In the data rows, 128 means zero.
Every row has a hidden score. In each pair, how much higher is the second row's than the first's? 10 means about the same, 20 much higher and 0 much lower. The score is a weighted sum of the row's numbers plus the product of two more (or one squared), each taken from its middle value.
[119 127 113 157 161 101 135 151 103 134]
[141 126 139 130 155 127 102 155  98 145] -> 11
[192 132 160 117 157 133  77 108 171 202]
[102  94  89 194 143  52 135 149  92 108] -> 7
[ 78 165 110  81  88 159 172 104 168  85]
[ 71 201 117  72  68 189 176  77 173  66] -> 8
[ 87 179 115  76  97 178 169 103 149  82]
[177  88 171 129  90 117  74  84  80 167] -> 8
[ 94  92 177 163 140 142 121 154 109 123]
[104 110 126 170 159  82 137 139 111 132] -> 11
[141  99  60 131 105  97 105 179  78 121]
[136 108 116 144 148 114 148 150 113 133] -> 6
[164 124  99 103  95 129 116 148  83 144]
[ 91 213 109  76  72 196 204  84 172  48] -> 4
[113 203 116  80  80 177 176 105 152  54]
[194 132 148 123 174 146  55 120 179 172] -> 15
[ 99  93 177  53 149  47 129 179 151 138]
[114 100 105 183 148  85 138 131 110 116] -> 8
[141  99 122  42  90 116 141 132 142 159]
[ 79 189 120  93  84 176 160 122 137  56] -> 8
[221 121 149 137 155 146  86 120 182 185]
[142 108 148 146 154 110 110 160 129 125] -> 11
[ 77 227 103  36  48 202 216  63 186  45]
[146  95  70 151 100 101 103 173  77 135] -> 15
[206 134 153 146 159 154  80 106 170 203]
[124 116 108 158 142 118 143 141 113 135] -> 8
[139 104 136 154 130 126  91 138 116 134]
[ 86  83 190  78 144  47 123 172 133 142] -> 16
[ 94 217 109  45  37 200 211  73 187  48]
[106  95 153 128 166 143 132 165 104 142] -> 8
[149 133 130 113 109 134  96 127 112 146]
[212 143 160 148 156 126  74 103 195 180] -> 12
[108 194 121  68  71 190 195  98 183  67]
[200  89 178 166 130 173 140 109 139 115] -> 4
[109 100 136 132 157 113 128 168 118 142]
[237 153 137 121 140 165  39  40 225 198] -> 9
[100 209 126  54  24 205 200  81 195  53]
[207 123 129 127 186 127  72  99 197 186] -> 12
[135 114 134 137 134 124 127 143  81 149]
[140  86  65 129 105 115 133 165  91 139] -> 8
[126 122 142 141 134 140 144 148  96 103]
[146 125 152 118  95 123 110 153 104 150] -> 16
[ 72 106  68 206 166  69 123 140 100 110]
[206 132 141 128 161 144  72  93 204 181] -> 16
[112 124 105 193 149  93 142 125  95 112]
[151 124 139 116 121 117  89 132  99 162] -> 12
[122  95 136 101 151  79 128 179 163 136]
[200  78 145 160 139 183 100 103 107 148] -> 7
[ 94 213 114  45  67 214 203  64 191  57]
[159  91 176 123 114 108  59  73  92 188] -> 8
[177 103 175 147 138 135  86 120 154 170]
[ 93 120 131 164 145  85 133 144  84 129] -> 13
[100 112 102 213 153  68 127 116 109 121]
[179 136 148 116 165 140  55 108 181 178] -> 17
[ 98 113 108 166 154  97 137 154  93 115]
[118 115 130 152 147 146 119 165  90 108] -> 9
[ 78 198 137  54  66 198 177  73 177  62]
[186 110 178 130 171 142  98 135 159 187] -> 13
[151  81 144 123  92 139  88 107  86 162]
[ 90 120 178 150 164 141 133 103 110 133] -> 17
[112 203  98  74  60 202 197 106 177  68]
[113 111 132 103 144 103 121 160 108 132] -> 11
[118  84 153  15 118  84 140 117 166 187]
[208 123 139 119 149 146  67  98 180 210] -> 12
[132 114 131 174 163 120 140 132 106 122]
[103  98 185  79 130  75 143 177 138 127] -> 12
[ 96 105 117 161 166  84 154 145 127 115]
[ 99 206 121  65  75 174 180 109 171  69] -> 12
[112 219 101  38  24 225 209  53 206  47]
[128  88  63 144 112 108 130 174  79 139] -> 16
[171 126 170 131 159 141  91 124 147 189]
[126 100 169 100 138 101 125 178 106 144] -> 7
[120 118 162 119 148 108 131 151 123 120]
[160 106 101 143 164 133 103 167  90 155] -> 6
[122  95 152 149 150 122 143 149  94 130]
[100 133 135 155 149 113 135 141 107 141] -> 15
[163 130 150 136  98 117  80 126 111 157]
[175 106 158 136 169 150  82 105 141 180] -> 10
[107 114 123 171 156 125 139 126 106 125]
[107 109 125 150 139 130 136 179 103 127] -> 9
[ 94  89 101 115 150  93 153 158 124 116]
[129 119 148 151 154 120 118 158 109 135] -> 16
[130  95 147 139 172 126  72 153 116 139]
[109 127 125 168 149 118 119 140  77 125] -> 9
[168 115 157 133  81 154 111 114  83 148]
[ 77 206 112  48  53 202 194  89 159  68] -> 7
[ 94  87  97 159 166  94 155 153  99 139]
[233 152 156 121 149 150  65  48 223 216] -> 15
[215 110 141 142 175 155  57 104 173 175]
[ 91 103  88 155 149  83 143 154 111 139] -> 11
[173 129 146 125 171 151  80 136 155 183]
[101 102 106 155 163  76 156 127 132 121] -> 6
[149 107 136 130  99 158 106 100 100 163]
[109 111 107 207 133  79 137 157 105 131] -> 16
[ 85 202 127  69  77 182 200  90 163  62]
[115 106  97 207 144  75 153 155 116 134] -> 16
[211 119 155 133 161 129  60 130 193 186]
[203 148 164 141 161 127  81  97 155 197] -> 15
[158  84 166 132 119 107  88 100  66 176]
[249 146 149 122 152 145  57  39 245 234] -> 11
[ 94 174 116  75 110 186 160  98 154  94]
[100 208 106  77  62 201 207  81 178  70] -> 11
[ 81 200 130  55  58 188 193  66 202  57]
[111 112 133 175 164 134 126 126  98 136] -> 15
[227 156 143 143 160 114  68  71 204 212]
[ 91 224 114  62  57 184 193  98 193  56] -> 6
[ 80 133 154 135 179 111 127 152  80 156]
[ 84 112  97 182 160  79 136 135  80 140] -> 5
[103 106  92 165 154  94 135 150 128 112]
[132  86 127 126 156 116 140 169 102 142] -> 7
[ 93 209  77  77  79 171 180  88 177  56]
[ 88 194 113  48  71 151 175  91 179  54] -> 10
[117 101 128 140 145 113 115 162 105 125]
[178 132 153 135 154 153  82 128 147 189] -> 15
[122 120 129 150 129 132 134 155 103 126]
[179  78 144 134  97 112  78 110  69 168] -> 9
[146 105 131 139 155 106 100 143 114 141]
[121 116 107 166 166  99 141 145  93 132] -> 11
[132 117 144 133 151 129  93 139 112 137]
[132  93  66 123  95 135 125 165  84 151] -> 9
[140 103 124 161 157 134  93 144  95 122]
[192 120 149 100 162 128  92 119 171 189] -> 12
[109  93 136 119 150 136 127 154 120 135]
[128 125 135 152 151 146 128 168 118 123] -> 12
[117 108 145 141 128 128 130 132 116 117]
[ 89 200 130  80  93 170 156  98 157  76] -> 11
[ 98 100 176 107 166  83 126 165 109 118]
[164  77 145 119  95  99  46  82 105 209] -> 1
[132 102 134 115 138 107 138 155 130 140]
[108  91 108 164 143  88 148 144  98 124] -> 12
[127  72  58 140  92 106 130 173  99 131]
[122 124 145 175 140 151 138 130  90 124] -> 9
[120 134 150 147 127 150 126 140 108 122]
[124  79 134  66 135  80 111  92 152 174] -> 7
[226 141 169 122 169 152  72  83 217 175]
[ 78 103  98 190 145  83 133 131  97 109] -> 4
[107 106 105 204 135 104 122 147  87 115]
[100 113 104 180 141  51 131 113 103 118] -> 10
[111 120 136 145 162 124 137 143 102 126]
[139  88  73 138 101  99 130 167  88 143] -> 14
[ 83  90 172  91 127  54 136 172 130 121]
[112 110 131 158 154 133 123 138 100 111] -> 6
[201  90 164 173 134 175 122  87 117 141]
[148  77 165 136 110 109  84  97  91 177] -> 13
[153 132 150 128 143 119  91 132 125 140]
[159 134 134 120 115 130  82 139  87 136] -> 9
[116 116 112 157 168 102 140 138 109 120]
[108 102 133 120 166 109 131 162 126 137] -> 8
[109 103 170  83 158  74 115 168 134 160]
[101 222 125  35  34 203 216  83 182  48] -> 8
[101 103 133 118 157 106 137 169 130 147]
[124 121 152 145 136 144 132 148 113 131] -> 13
[247 127 171 137 165 132  18   2 190 239]
[ 90 174 125  96  70 183 183 113 147  71] -> 11
[ 87 227  99  45  46 194 211  74 203  58]
[109 193 103  77  72 173 186  99 194  88] -> 10
[ 97 197 126  40  74 195 189  77 194  55]
[119 105 106 180 163 108 142 142 119 127] -> 12
[184 129 139 132 154 124  71 129 149 183]
[175 126 147 136 140 149  45 106 184 175] -> 7
[102  88 100 194 149  61 142 129  99 127]
[114 115 114 165 154 114 141 138 113 132] -> 8
[106 221 123  51  18 215 211  83 196  49]
[154 135 129 135  92 133  92 115  96 166] -> 13
[135 103 156 133 175 103  85 167 138 145]
[106  99 104 174 163 102 155 140 115 138] -> 6
[123 121 134 181 153 123 125 141  89 107]
[154 143 149 131 105 133  86 112 114 153] -> 11
[104  98 102 170 145  97 130 149 104 115]
[149 104 149 146 145 118  88 163 113 132] -> 12
[145 111  96 172 140 123 108 181  88 132]
[143 125 112 126 123 141  98 143 106 146] -> 11
[ 99  99 156 106 143 119 125 150 103 109]
[150 126 131 124 146 130  94 153 113 129] -> 11
[114 121 157 111 159  71 134 166 112 139]
[125 132 161 121  97 158  63 136 108 143] -> 5
[149 108 138 128 163 130 114 150 105 135]
[ 83 178 130  90  95 176 155 106 141  80] -> 10
[ 86  90 157 127 141  85 124 153 133 106]
[160 122 136 102 119 129 107 169 115 132] -> 12
[119 135 139 131 123 132 138 153  95 104]
[107  96 155 132 140 110 144 170  90 130] -> 8
[ 94 103  88 194 145  59 127 135  94 129]
[214  92 153 139 139 169 114 130 104 151] -> 3
[ 90 229 119  38  25 225 209  81 215  60]
[102 105  90 207 134  54 123 143 108 113] -> 10
[ 92 118 116 182 149  85 132 112 105 116]
[114 130 153 126 134 104 131 172 120 135] -> 16
[ 86 215 110  77  77 159 187  95 194  72]
[140 114 140 138 149 141  98 165  97 158] -> 11
[113 106 108 175 148  79 128 137 106 146]
[163 116 144 137 129 124 115 158  94 111] -> 7
[ 79 205 129  62  67 180 185  84 169  64]
[153  99 152 144 154 104  88 140 116 164] -> 13
[106 194 123  91  77 186 165  71 192  76]
[ 90 188 119  86  86 165 178 109 167  76] -> 14
[ 97 201 110  62  62 209 219  81 189  53]
[113 124 132 118 147 132 133 140 101 117] -> 13
[106 119 115 131 152 108 151 160  86 124]
[ 91 118 114 157 145 101 142 162  95 108] -> 10
[101 106  88 200 163  63 118 138 114 120]
[148 137 125 140 115 115  62 131 102 155] -> 11
[123 116 123 191 157 100 122 134 102 114]
[121 111 152 122 140 126  96 160 105 120] -> 12
[116 197 114 107  68 182 178 111 163  87]
[207  90 169 185 130 154 117 113 140 133] -> 3
[ 96  81 182  61 134  51 114 164 141 117]
[138  81 166 131 112 124 114 122  81 174] -> 12
[ 89 209 122  51  33 198 207  81 211  53]
[202 138 144 150 159 132  80 136 166 175] -> 14
[143  80 119  41  68 101 142 110 120 153]
[ 76 210 110  61  81 189 188  95 167  83] -> 7
[240 130 173 130 167 137   9   0 198 255]
[108  86 158  78 158  64 137 177 146 110] -> 7
[101 211 113  89  56 210 177  92 189  41]
[129 126 119 138 165 130 149 162  91 124] -> 13
[101 222  99  53  30 211 219  54 214  22]
[132 126 113 156 147 128 139 143 103 137] -> 16
[115 116 162 140 149 128 130 167  94 112]
[112  99 126 153 151  88 148 148 110 153] -> 11
[101 113 102 191 150  67 134 141  93 116]
[139 109 127 139 129 119 138 141  97 136] -> 9
[ 95 116 113 179 161  98 133 127  91 106]
[120  95 131  89 167  79 150 176 139 133] -> 6
[219 155 146  98 147 156  62  55 236 223]
[117 122 132 169 170 109 132 147 112 139] -> 8
